Each path below is one point turned by a fixed rotation once a step. After each direction that follows a path, write how fast that rotation turns it, in degrees each step (0 if it stays still).
Each turn is a multiple of 5 degrees from 10 to 175, or 0.
Each row of a path follows its step; steps can be skipped.
Rotation 1:
step 0: [-23   6   4  -4 -10   9 -40   9   2  -4   2  10 -30 -21  11  -4  23   0
   5  24  24  14 -13  28  -2  -7  15  -7 -22]
step 1: [ 19  -9  10 -16  -6  24 -26  -7  -2  -7   8  23 -48  18 -15   3   1 -22
  -5  13   0 -17  10 -10  -4  18  15  13   9]
step 2: [ 27 -21   2   7 -10 -20 -13 -27  -3 -17 -16  35 -10   6  19  21   6 -11
 -20 -12 -22  17 -10   0  22  -4  -3   7  -7]
step 3: [ -9 -21   7  35  14  12 -12  18   6  -1 -31  -5  -8 -28  20   7  10 -34
   7  -6 -24   2   6  13   6 -16  15   6 -10]
step 4: [-12 -21 -29   5  -1  16  13 -11  16  23  -9  14 -19   8  -4 -16 -24 -33
  12  -4  -7  13 -14  -6 -27   3  28   0   1]
step 5: [ -7  -1 -10  17 -37 -32   2  -6  -8  32  14  36 -11   6  28  -6  -2  -3
  22  -3   1  -9   0   7   1   2   2   6 -21]
step 6: [-17  -3   1  22 -32   1 -40  -8  -5  11   2 -10 -31 -19  -7  -3  20   1
 -14  23  10  -2  -1  27  -7 -24   6  -5  -2]
step 7: [  8 -21 -14  -8   3  22 -24 -11  14 -21  -8  29 -31  12  -6 -22  19 -22
   0  19  28 -13  -4   3   4  16  -2   7   7]
step 8: [ 11  -6  23  15  -6   8 -23 -30   0   1  -2  34 -13   2  19  24   2 -13
  -7 -15 -11  -1 -11 -33  32   9   4  -6  -9]
step 9: [  6 -23  21  14  -1  -8 -12   4   0  -6 -36   8  -6 -31   2  12  27 -17
  11 -13 -23  19  -9   9 -19 -12  28  -1  -8]
Speeds:
[  3   8   1   6   1  -9   0   9   2  -1   3   7   0  11  11  -8  -2   2
  -9  -8   4   2  -5  -5  15  -8   2 -10  -9]
125
[  3   1   8   8   2   3  -2  11  -1   7   3  -3  -2  -1   4  -4   0  -4
   7  -1  -3 -19  17  -4   8   7  -3   9  -3]
160
[  7 -10   1  -5  -9   7 -19   8   4   2   6   2   8   2   0   5   4  11
  -3   2  13   2   0  -2   4   7   3  -3   6]
55
[  7  -2  -7  -1  11   2  -6   1   2  -7 -11   1   1  -4   6  12   3   0
  -4 -16  -3  -9  -6 -13  -3  -7   1   7   5]
60
[ -8   4  -9   1  -1   1  -8  -5   0  -3   4   1   0   8 -13   3   7   5
   2   3   7 -11   0  -4  -5  -7  -6   2 -21]
55
[  3  -7   3   9  -4 -20  -5  -4   3  -3  -8  -7   4  -7  -3  -3   7  15
  -5   0  -9  -1   6   8   1  -2   3   4  -2]
110
Rotation 2:
step 0: [ -5  23  -8  -5   5  15  14  51  12   9  -1   2   6 -40   0   2  -7 -12
  -5   5 -14  -1  35   3  21  10   8  30 -25]
step 1: [ -2  -4 -19  10  -8  39 -24 -15  24  28   2  -7   6 -44   9   4   3   9
  -2  -3 -30  27   1  -2  -6 -15  17  14 -21]
step 2: [  0  11 -16   7  23  19   9  38  20  10  16 -15  15   0  -4  16  25  38
 -28   3 -16  24 -30  -1 -21  -4 -10   1 -10]
step 3: [ 21  -1  14  -8 -31  38  18  62  19  11   8   2  -1  -2  13  -5   2  -3
  -7 -15  -9  19  -2   1  14   6   6   7  12]
step 4: [ -5 -12  -2   1 -38  24 -26  -3  23  12  34   1 -25  -5  34  10  29 -15
  -6   6  -7  25 -10   6  -8 -22  -5 -12  -1]
step 5: [-10  13   4  32 -14 -14 -11  30  14  20  17 -10 -20  36  10  38  11  17
 -20  -1  12   8  -9   2 -13   3 -30   6  -6]
step 6: [-11   9  14   1 -54  13  -4  27  18 -15  -3 -10  19  28  34  10 -17   6
  16  -6   8   1  14  -8  17  15 -12  19  -4]
step 7: [-29  20   1   2  -9   5 -41   0  15 -24  27  -4  -1 -10  30  12  11 -26
  -4  34  -2  -2  28 -12   8   2  -9   1 -21]
step 8: [  1   8  -1  34  10  -6 -22   7  17  32  -7 -16  11   4  -8  22  -3   1
 -21  17   3  -4  30 -15  -3  21 -12  36 -35]
step 9: [  2   6 -21  -4  -4  15   0   2  16  -3  -8 -39  55  -2  24  -6  -7   7
   7  -1 -18  20   4 -15  23  12  -8  32 -13]
Speeds:
[  4  14   5  12   6  -3  -5  13  -3   6  -4  -1 -12   1  -8  -2  -8  -2
 -10  -8  -3  -1   9   0   6   6   4  -5   6]
140
[  2  -4  -6   0  -9 -14   2  -8  -2  15  -2  -3  -7  -7   1   0  10 -12
 -11   0  -2  -1   7   8   1  -3   2   6  -7]
100
[  0   2  17 -11   0   2   3   2  -7 -11   3   6  -3  -4   6   0   2  -3
  -1   4 -10   7   6  13  12   2   3   7   1]
110
[  7 -12   0  -7   2  -8   0  -9 -16 -11  -5   3  -1  -4 -13   1  -5  -1
  -1  -9   4  -7  -2   2   0   3  -1 -12   1]
0
[ -5   7  -9  -3  -4   0 -11 -11   2  -7   2  -3   0   5   1 -12   8   4
  -1  -5 -12  10   9   0   0  -4   2 -15   1]
130
Rotation 3:
step 0: [ 31   2 -10   1 -10 -26 -16 -26  39  11  29 -12   3  14  -6 -37 -11  -9
  17  -8  26  11 -18   7   5 -31 -24  17 -24]
step 1: [  9   4  13   4 -28  -3 -18 -11   5 -28 -19 -12 -17  11   1 -22  -4  15
  46  -2 -15 -25 -33 -30   7 -32 -30 -12 -13]
step 2: [  3  -1  51   2   2   1 -24  -3  29   6  31  11 -13 -14   7 -24  14   2
  16  23 -19   4  -2  13   2 -40 -32 -28  11]
step 3: [  9 -24  -7   9  23  15 -17  21  51  -6 -16   4 -12   5 -28 -14  14   1
  18  -4  20 -12 -26  30   4 -25 -39  -2 -11]
step 4: [ -7 -25   5   3 -15  21 -20  -4  30  -4  -3 -18  19  32 -29  -2 -14  35
  34  27  -4   4   1 -14 -19 -39  -9  -2  19]
step 5: [ 37  12  15  -3  19 -19 -16  -9  43  17 -17  -5   9 -19  -1 -27 -32  14
  23   0  11  27  -7   0  -8 -37   2 -11  24]
step 6: [ -9  15 -29   5 -26  13 -26  -9  18   4 -11   5  -1   7  -4 -50   2  20
  43 -31   7   4 -24  16  11 -14 -15 -24   9]
step 7: [ 13  14  33  19 -35   1   6 -22  39 -21  -6 -20  -5   8 -15 -38  33  23
  12   9  -6  15  23  -1  10 -19 -19  -6   5]
step 8: [  4   3  45   0   8   3  20  23  41 -10  -3   2   2  -5 -36 -34  -6 -27
  37 -16   5 -15 -18   3  -3 -14  -8 -23  13]
step 9: [  7  -8   1   0 -22  38 -34 -23  23  24   1   2  -1   6 -39  -3  19 -28
  37  12  29  -8   3   1  -2 -25  -5 -13  16]
Speeds:
[  0  -1  -3   1   4  -4 -18  -5   1   1  -4  -3 -11  -6   6 -13  -5  -1
  -1   1  -7  -9   9  -6  -7  15  -4  -3   2]
80
[-12  -4  -7  -5  -3   4   7  10   0  -6   2   7   0   5   1   1  -8   3
  10 -13 -11  -8  -9  -5  -6   5  -2 -10   6]
155
[ -3   6  14 -10   9  -3  -1  13   1   6   4  -4   6 -11   6   0  -5  -1
  12   5  -3   4   2  -2  13   5   2   4   8]
120
[  2  -7  18  -2  -5   2   1  -4  -2  -7   5   2  -9   3   3   2  13 -18
   4  -3   1 -11  -3  -3   4   2  -4  -2  -5]
55
[ -2 -12  -9  -3  -9  -7   0   2   9  -6   2 -10   7   6   2   3   6   3
   3  -1   4   5   5   1   9  14 -13   8  -3]
110
